The rows of T fall into 4 groups, which share some directions, and each row is roughly a mix of its group's hidden directions.
T (118 x 11):
-3 -46 -8 36 -13 3 -1 -5 -30 24 28
-8 -3 -12 12 -10 -12 -8 47 -1 -56 5
34 6 -1 25 -49 -14 -38 -2 12 -3 -5
-22 -7 -43 32 -17 -12 -6 40 -21 -10 3
59 17 -10 -18 -10 15 -38 3 4 5 -4
35 -26 -26 15 -21 25 -15 19 -9 27 28
-3 46 11 -25 10 -11 4 10 28 -34 -29
-62 6 20 17 28 -10 -5 17 -10 -8 3
14 -12 34 12 -9 -1 -8 -52 3 38 -6
4 41 7 -43 13 -15 -2 12 23 -27 -24
0 34 14 -22 -3 -18 9 27 27 -39 -29
29 4 -8 -11 1 9 12 -45 1 51 -5
-1 16 41 21 39 6 -24 -34 2 17 -1
-7 10 1 -14 12 18 14 -40 4 57 8
14 3 5 41 5 -17 -39 -17 -23 36 -11
32 -2 -16 30 -49 26 -19 -5 0 20 -3
2 -43 -2 27 -2 -7 -8 -22 -29 29 34
-9 -36 -19 34 -19 16 16 -3 -33 30 15
18 12 37 37 0 -7 -44 1 -1 -15 -21
17 -39 0 30 -7 -2 -16 -22 -18 30 35
-24 -53 0 14 14 -37 -1 -17 -15 -9 14
-29 28 13 -34 42 5 29 11 10 -10 -7
-12 12 9 -25 11 -50 -21 2 27 -33 -4
15 4 26 19 -13 -14 -32 2 20 -54 -6
-31 -4 32 7 12 -47 -1 -7 18 -34 -4
2 21 33 18 31 1 -26 -34 -1 36 -7
-6 -1 10 -21 16 -55 -26 -1 18 -33 2
-44 -7 -24 -11 3 -7 13 43 -3 -27 21
19 23 -10 14 -27 55 11 4 -1 28 -9
19 47 2 -39 10 5 -10 7 30 -17 -22
24 -7 31 -17 9 19 -14 -45 19 31 -9
-1 4 1 35 5 -11 -19 -27 -24 51 -18
-27 35 -29 -1 10 -20 6 29 -14 -39 -1
-12 20 -8 14 13 28 26 1 -6 59 -5
20 2 1 31 -9 -8 -27 48 -8 -32 -19
18 -5 8 34 2 -9 -24 -39 -23 38 -16
10 2 -17 43 -10 -11 -24 -14 -27 41 -17
36 31 44 -9 21 19 -6 -4 13 -18 -18
6 -6 14 5 -14 -20 -22 7 15 -66 1
-5 -15 -22 36 -9 -14 -5 -20 -35 43 -12
10 -42 -2 36 -13 -2 -13 -15 -25 24 32
-22 27 -5 48 -19 14 -13 37 11 -6 14
-18 40 -36 2 8 -15 2 32 -8 -37 5
-26 34 -6 -3 25 -47 1 -5 -5 -34 8
-24 -7 -26 4 0 14 36 14 -24 49 8
-24 -17 -41 -12 -19 -4 23 39 -6 -25 14
17 41 22 -25 11 -1 -10 -11 39 -17 -26
-17 41 1 -38 20 2 18 6 26 -18 -29
44 -25 28 -1 -14 17 -20 -21 17 31 4
-27 32 21 -26 21 -28 9 -12 8 -29 -27
-28 -22 -37 -25 -1 7 44 7 -3 -8 24
16 -49 -9 -6 -26 -29 -22 8 -31 4 9
-4 16 10 -50 7 16 26 17 35 -22 12
-1 -50 9 35 -12 0 2 -18 -20 28 24
-21 -4 -31 0 -17 -10 -1 55 -4 -32 12
6 0 20 11 -12 -16 -22 5 19 -64 0
24 -45 -9 -40 3 -24 -2 -15 -28 11 -6
-10 -6 16 -13 2 6 19 -57 8 40 9
36 -9 7 42 -38 28 -14 -11 -7 14 -5
-52 -10 21 6 16 -29 19 -11 21 -25 -6
-4 -9 28 53 12 -5 -27 -25 -24 2 -15
-11 -24 -52 -21 -13 1 35 7 -9 4 24
-42 -6 -22 -5 -12 -15 9 51 -8 -24 5
5 -5 5 27 -5 12 5 -6 -19 67 -10
1 48 21 39 6 22 -14 6 29 -8 -12
-15 17 4 -35 2 0 5 47 25 -35 12
24 9 9 28 4 -10 -32 -29 -13 45 -14
-22 -20 -36 -14 -8 14 44 15 1 -29 20
-9 -9 18 -28 41 -43 -10 -3 7 -31 4
-17 -43 -5 44 -16 2 8 1 -33 10 18
-43 -6 0 1 -3 -5 8 44 -2 -46 5
7 4 26 -3 4 9 0 -55 9 45 -3
1 -1 1 -5 11 14 18 -27 -12 66 -6
3 -42 -11 42 -20 16 -2 0 -26 22 23
-1 51 11 31 8 21 -17 16 29 -18 -6
56 13 3 6 -22 29 -31 -7 10 4 -14
13 -37 -24 24 -16 32 2 10 -15 34 24
-22 51 -18 -12 16 -15 1 16 4 -39 -14
-42 -42 4 39 -8 -11 21 -16 -7 2 6
39 -18 -10 31 -41 12 -30 -13 -5 12 -2
-14 46 4 31 14 34 14 8 16 27 -10
-8 -27 -18 -55 11 -11 28 -23 -12 3 11
-13 -39 -1 46 -8 5 0 -20 -28 18 23
-66 2 -3 -9 23 -11 15 18 -10 10 9
26 4 22 -29 3 35 -4 -22 31 27 -22
-20 -11 -18 -31 -5 10 35 27 13 -40 19
-9 32 16 -42 37 -13 2 7 23 -25 -10
9 11 9 -12 -24 5 15 49 25 -28 -31
-20 -5 -8 -53 2 10 45 4 16 -5 13
20 22 21 28 15 21 2 -9 -2 45 -33
18 -38 -20 32 -26 11 -6 19 -19 19 29
20 -32 -6 15 1 1 -21 -28 -19 37 37
13 -42 -20 14 -13 25 3 5 -17 40 28
-47 -13 -1 -24 41 -24 25 2 -1 -11 8
-16 0 37 30 20 -8 -20 -35 -19 26 -17
-11 -20 -19 19 -3 46 31 -5 -22 33 4
-2 22 23 -27 23 -42 -16 6 22 -34 -4
25 5 -15 -46 21 2 -26 -20 -2 38 3
10 -10 -6 45 -10 -13 -23 -24 -30 33 -18
-40 2 -4 -34 34 -37 14 12 1 -15 10
39 -2 -18 25 -42 16 -17 6 -21 26 8
5 -2 16 16 4 15 16 -28 -11 62 -15
20 -3 29 4 -8 -18 -28 -11 18 -54 -10
26 12 35 -3 19 13 -6 -50 11 25 -10
16 26 31 -18 12 -33 -27 1 24 -34 -9
-23 -2 8 -25 1 5 22 -55 17 19 25
22 5 -20 15 -26 55 6 -1 -8 32 -5
1 46 -9 -36 8 -2 0 25 18 -29 -24
-9 -2 -23 2 6 16 22 13 -25 62 0
23 8 16 -34 8 36 0 -19 34 27 -19
11 -6 4 15 4 -14 -17 -38 -22 56 -11
23 -18 -21 54 -18 -3 -17 -17 -27 8 -10
-9 23 3 23 7 27 17 -8 -1 60 -4
37 -30 3 25 -21 -11 -33 -5 -17 12 31
7 17 30 11 32 -1 -25 -36 -1 41 -2
8 28 17 -31 16 -38 -23 8 23 -32 -6
7 -31 29 -24 5 19 11 -32 13 41 -10
33 16 -11 -8 -1 61 3 -1 -2 24 -10
Each list below has one row that fits no group; the rest each fit one group, if only roughly. Name that row.
  * j_24: 8 26 40 10 21 -5 -30 -27 4 33 -17
  * j_733: 37 18 16 -28 -4 24 5 8 40 -32 3
  * j_994: -14 -9 -32 17 4 10 28 16 -37 42 10
  * j_780: -23 -5 -25 20 -15 -7 -5 51 -8 -38 6
  * j_218: -29 -26 -19 38 -20 19 28 -1 -22 24 7
  * j_382: 13 30 7 15 18 30 -2 -14 4 54 -19
  * j_47: -11 -7 -6 -6 -19 -7 -2 49 5 -53 5
  * j_209: 3 -24 -27 -21 -5 -23 5 43 -24 -36 -3
  * j_260: -25 2 49 -2 32 -18 15 -7 12 -34 -8
  * j_384: 0 20 19 11 27 -4 -17 -35 -7 52 -10
  * j_383: -5 -19 -9 6 -18 -21 -14 33 -5 -57 10
  * j_893: -21 -22 -2 31 -6 37 38 -11 -23 24 5

j_994
  * j_804: 12 6 -1 -28 1 15 8 25 33 -51 19
  * j_257: -22 26 -28 10 -8 -6 8 43 -14 -41 -4
  * j_501: -5 33 3 -42 16 -33 -12 10 26 -28 -6
  * j_90: -7 23 5 -48 27 -10 15 17 21 -36 3
  * j_40: 13 30 8 32 9 26 -6 7 -1 50 -22
  * j_155: -36 23 -18 -41 34 2 26 16 3 3 0
  * j_198: -7 -10 3 18 -11 11 11 -21 -16 67 6
  * j_60: -21 -40 -15 35 -6 11 11 -8 -30 26 23
  * j_279: 11 47 -1 -32 7 -9 -6 20 26 -31 -22
  * j_871: 12 -28 -5 47 -40 -12 -17 -9 -18 20 7
  * j_880: -49 -1 30 3 28 -22 32 -1 5 -19 0
  * j_187: 0 -2 -12 -19 5 -14 6 29 6 -66 -4

j_90
  * j_588: -11 32 16 31 -1 9 0 22 26 -49 -4
  * j_244: -46 23 20 -12 16 -27 20 6 26 -27 -6
  * j_919: -50 -8 -20 18 0 -8 3 39 -11 -30 11
  * j_845: -16 40 -17 -19 8 2 17 32 16 -33 -27
  * j_252: -12 -34 -15 43 -12 -2 -7 -8 -40 10 25
  * j_512: -17 -20 -26 -34 -24 2 40 23 1 -26 6
  * j_982: 20 -15 24 21 -17 -20 -29 10 1 -51 -12
  * j_559: -4 3 10 13 8 -34 -33 -44 -2 38 -6
  * j_937: 36 -16 11 40 -36 4 -29 -20 0 5 -6
  * j_472: 37 -1 15 29 -37 -6 -36 -17 17 -10 -11

j_559
  * j_284: -6 -2 -7 -17 -4 -16 -3 21 9 -69 6
  * j_836: -6 35 1 -26 31 24 17 -33 23 24 0
  * j_640: -29 -15 22 -40 8 19 37 -21 22 7 10
  * j_506: 23 40 8 -40 6 -8 -11 8 34 -24 -13
  * j_974: 1 25 7 -16 26 24 19 -35 11 45 -9
  * j_425: -13 -18 -17 -12 -10 -20 3 30 -2 -58 14
  * j_181: -10 -7 -5 3 -5 12 9 -23 -12 68 14
  * j_581: -39 25 -13 -24 24 -30 25 11 -3 -29 -2
  * j_681: 15 -34 -16 38 -22 16 -18 7 -30 13 27
  * j_810: -13 -10 -6 -13 -8 -17 6 18 8 -67 14
  * j_968: 15 -36 -8 37 -40 -18 -21 -10 -16 11 14
  * j_815: 15 -20 16 13 -20 -27 -25 12 0 -55 -5
  * j_879: 3 9 -2 -44 9 21 26 15 33 -31 23
  * j_222: 50 -9 4 17 -35 -8 -41 -8 4 -5 -1

j_640
  * j_5: 9 -7 28 12 -2 -29 -30 -10 21 -50 11
  * j_882: -47 -16 -22 6 -9 -9 19 37 -14 -29 5
  * j_885: -28 12 21 -37 20 14 23 14 29 -30 13
  * j_261: 8 14 29 39 8 -13 -44 -11 -12 21 -22
  * j_354: -15 24 33 -22 23 -25 1 -36 17 -14 -26
  * j_286: 32 -14 12 38 -41 -16 -34 -11 -1 -3 -1
  * j_486: 21 16 13 -18 22 10 -13 -44 11 43 -12
  * j_216: -3 3 6 -1 -1 -15 -4 17 15 -72 -2
  * j_219: -22 31 -4 -44 36 -16 16 25 6 -12 3
  * j_139: -5 10 -10 -14 5 -10 -4 29 14 -66 2

j_5
  * j_10: -5 -30 -12 -38 -6 -27 5 -6 -1 -49 16
  * j_22: 45 -33 -7 13 -13 40 -5 -4 0 17 22
  * j_112: 7 14 22 -32 28 -40 -21 5 14 -34 -2
  * j_922: 38 -14 7 39 -39 -14 -31 -6 -8 0 1
  * j_335: -13 35 37 -15 32 14 20 0 25 -21 -19
  * j_567: -13 -3 -13 -18 -15 3 13 44 14 -52 10
  * j_95: -21 -14 10 -16 -11 -19 8 -20 18 -58 20
  * j_907: 12 -10 9 49 -50 2 -18 -13 11 -2 -8
  * j_370: -35 -16 -32 -28 32 4 30 6 -19 14 11
  * j_729: -9 15 10 5 35 0 -8 -38 -3 52 8
  * j_900: 31 5 28 24 -28 -14 -34 -15 24 -23 -13

j_22
  * j_560: -25 19 -2 -43 48 10 26 10 2 -4 0
  * j_168: 10 -27 2 15 4 2 -3 -16 -34 52 29
  * j_127: -49 3 -11 -29 36 2 35 9 1 1 3
  * j_580: -17 17 -31 22 -10 -9 3 41 -19 -41 4
  * j_183: -4 -5 -9 1 -5 -15 1 33 3 -67 -2
  * j_738: 28 -47 3 16 -17 -2 -9 -10 -11 31 34
  * j_992: 22 29 33 -25 31 -7 -17 -2 24 -29 -16
  * j_747: -15 -27 -22 -29 -5 -20 21 12 -6 -49 15
  * j_318: -28 11 9 -32 41 -39 12 14 -3 -18 10
  * j_634: -27 -30 -30 28 -25 7 20 2 -23 29 14
  * j_366: -28 33 13 -29 11 -8 21 11 18 -31 -33
  * j_719: 7 -2 -4 -29 11 4 1 -45 -4 53 7
  * j_895: 6 -26 -38 18 -11 16 -3 10 -34 26 34

j_168
  * j_456: -47 -7 0 -32 -4 -14 20 37 -2 -26 7
  * j_579: -17 -12 -22 22 6 1 13 -30 -28 52 -1
  * j_169: 19 10 5 -21 19 20 18 -46 13 41 4
  * j_119: 2 53 -16 -38 2 -3 4 20 13 11 -27
  * j_58: -10 15 -19 -21 10 -2 2 28 13 -61 8
  * j_711: 4 3 6 8 3 18 2 -25 -10 69 -1
  * j_250: 0 -2 -12 -25 10 10 5 -27 -10 64 8
  * j_902: -28 26 -2 -25 10 -13 34 28 18 -28 -24
  * j_637: -8 -18 -22 -40 -28 -7 31 26 6 -31 5
  * j_860: -2 -23 9 16 -13 6 17 -29 -20 58 4

j_119
  * j_865: 17 28 23 23 13 24 -7 -22 9 45 -21
  * j_194: -8 -2 15 -38 15 2 26 -55 17 7 3
  * j_980: 29 -6 -10 20 -7 -2 -35 33 -26 38 -14
  * j_28: 23 -6 -4 -28 16 4 -3 -36 -12 54 -6
  * j_620: -11 -19 -24 8 -13 -14 4 53 -20 -35 6
  * j_693: 23 33 19 15 15 22 -20 -13 11 43 -23
  * j_929: -27 -45 -16 28 -21 10 16 5 -17 -14 30
  * j_416: -16 3 -4 -2 6 18 28 -25 -6 62 7
  * j_718: -23 22 10 -43 42 -4 15 5 20 -22 -9
  * j_188: -19 -19 -17 -27 -20 2 30 31 4 -43 10
  * j_988: 53 -6 15 27 -25 17 -30 -16 0 1 -8

j_929
  * j_997: -23 16 -4 -47 45 4 26 12 1 -3 7
  * j_50: 9 25 9 1 16 24 2 -31 7 57 -12
  * j_355: -40 19 -38 3 5 5 26 33 -20 -18 -5
  * j_877: -7 -28 -29 33 -36 6 8 4 -28 26 18
  * j_430: 9 16 42 25 17 -8 -38 -14 -6 28 -19
  * j_592: 18 24 27 26 29 0 -36 -25 -1 30 -3
  * j_708: -1 33 31 10 37 1 -12 -24 -2 36 -21
  * j_448: -20 19 -22 -13 19 26 31 -5 -2 50 8
  * j_7: 11 45 -2 -38 7 16 2 14 29 -12 -30
  * j_39: 25 2 -3 -7 16 9 -8 -9 -19 63 -21
  * j_764: 10 30 24 -30 5 6 -10 34 35 -32 3
  * j_962: -27 -4 -3 26 12 -16 -7 -24 -31 50 -12
  * j_146: 54 -17 -16 -9 5 35 -22 -10 -18 18 3
  * j_243: 26 -20 0 46 -39 23 -10 -16 -7 19 -3

j_708
  * j_290: 48 4 14 29 -32 3 -38 -8 3 -5 -8
  * j_433: 39 30 6 5 -18 49 -9 -2 13 13 -18
  * j_308: -43 13 23 3 26 17 41 -5 17 -6 -20
  * j_875: -12 -2 -2 12 18 -3 5 -40 -22 57 -6
  * j_526: -3 12 14 2 13 20 21 -39 4 55 -7
  * j_991: -8 -11 -7 -47 13 1 22 -44 1 26 13
  * j_897: 21 51 1 -40 11 2 5 6 18 5 -28
  * j_449: -50 26 23 3 18 7 37 1 18 -3 -15
  * j_4: 48 0 9 27 -34 0 -39 -9 5 -3 -6
  * j_419: -3 -10 -35 12 -24 46 18 2 -15 36 3
  * j_979: 37 30 -32 -22 -16 30 -16 15 5 22 -5
  * j_268: 35 -23 37 -17 -8 8 -17 -30 21 28 2
  * j_508: 10 -24 -33 30 -27 31 0 31 -17 12 17
  * j_736: 34 -18 11 40 -36 -15 -32 -12 -4 -3 -2

j_897
  * j_752: 5 7 7 6 6 17 1 -29 -3 68 0
  * j_695: -21 25 -2 -41 53 3 9 -15 8 -2 -3
  * j_934: 38 -15 -14 5 -27 -36 -42 0 -12 2 13
  * j_841: 10 16 12 4 17 19 10 -23 -4 61 -20
  * j_826: 20 -25 1 45 -49 1 -15 -6 -11 11 9
  * j_259: -11 -4 -19 -36 8 -14 9 18 6 -58 9
  * j_333: 33 -44 -21 23 -23 8 -22 -14 -21 14 9
  * j_52: 41 8 16 -14 2 11 6 -46 7 36 -14
  * j_111: 23 -1 -23 19 -11 -10 -15 -22 -20 56 -9
  * j_847: -44 11 8 -3 22 30 48 1 5 7 -7
  * j_665: -18 19 -21 -18 21 24 28 -8 -3 51 9
  * j_89: -47 -7 -12 -23 33 -5 37 14 -14 5 11
  * j_55: -15 24 -20 -51 34 5 23 22 0 2 6
  * j_509: -19 26 -4 -48 45 -5 15 16 5 -7 -2

j_695
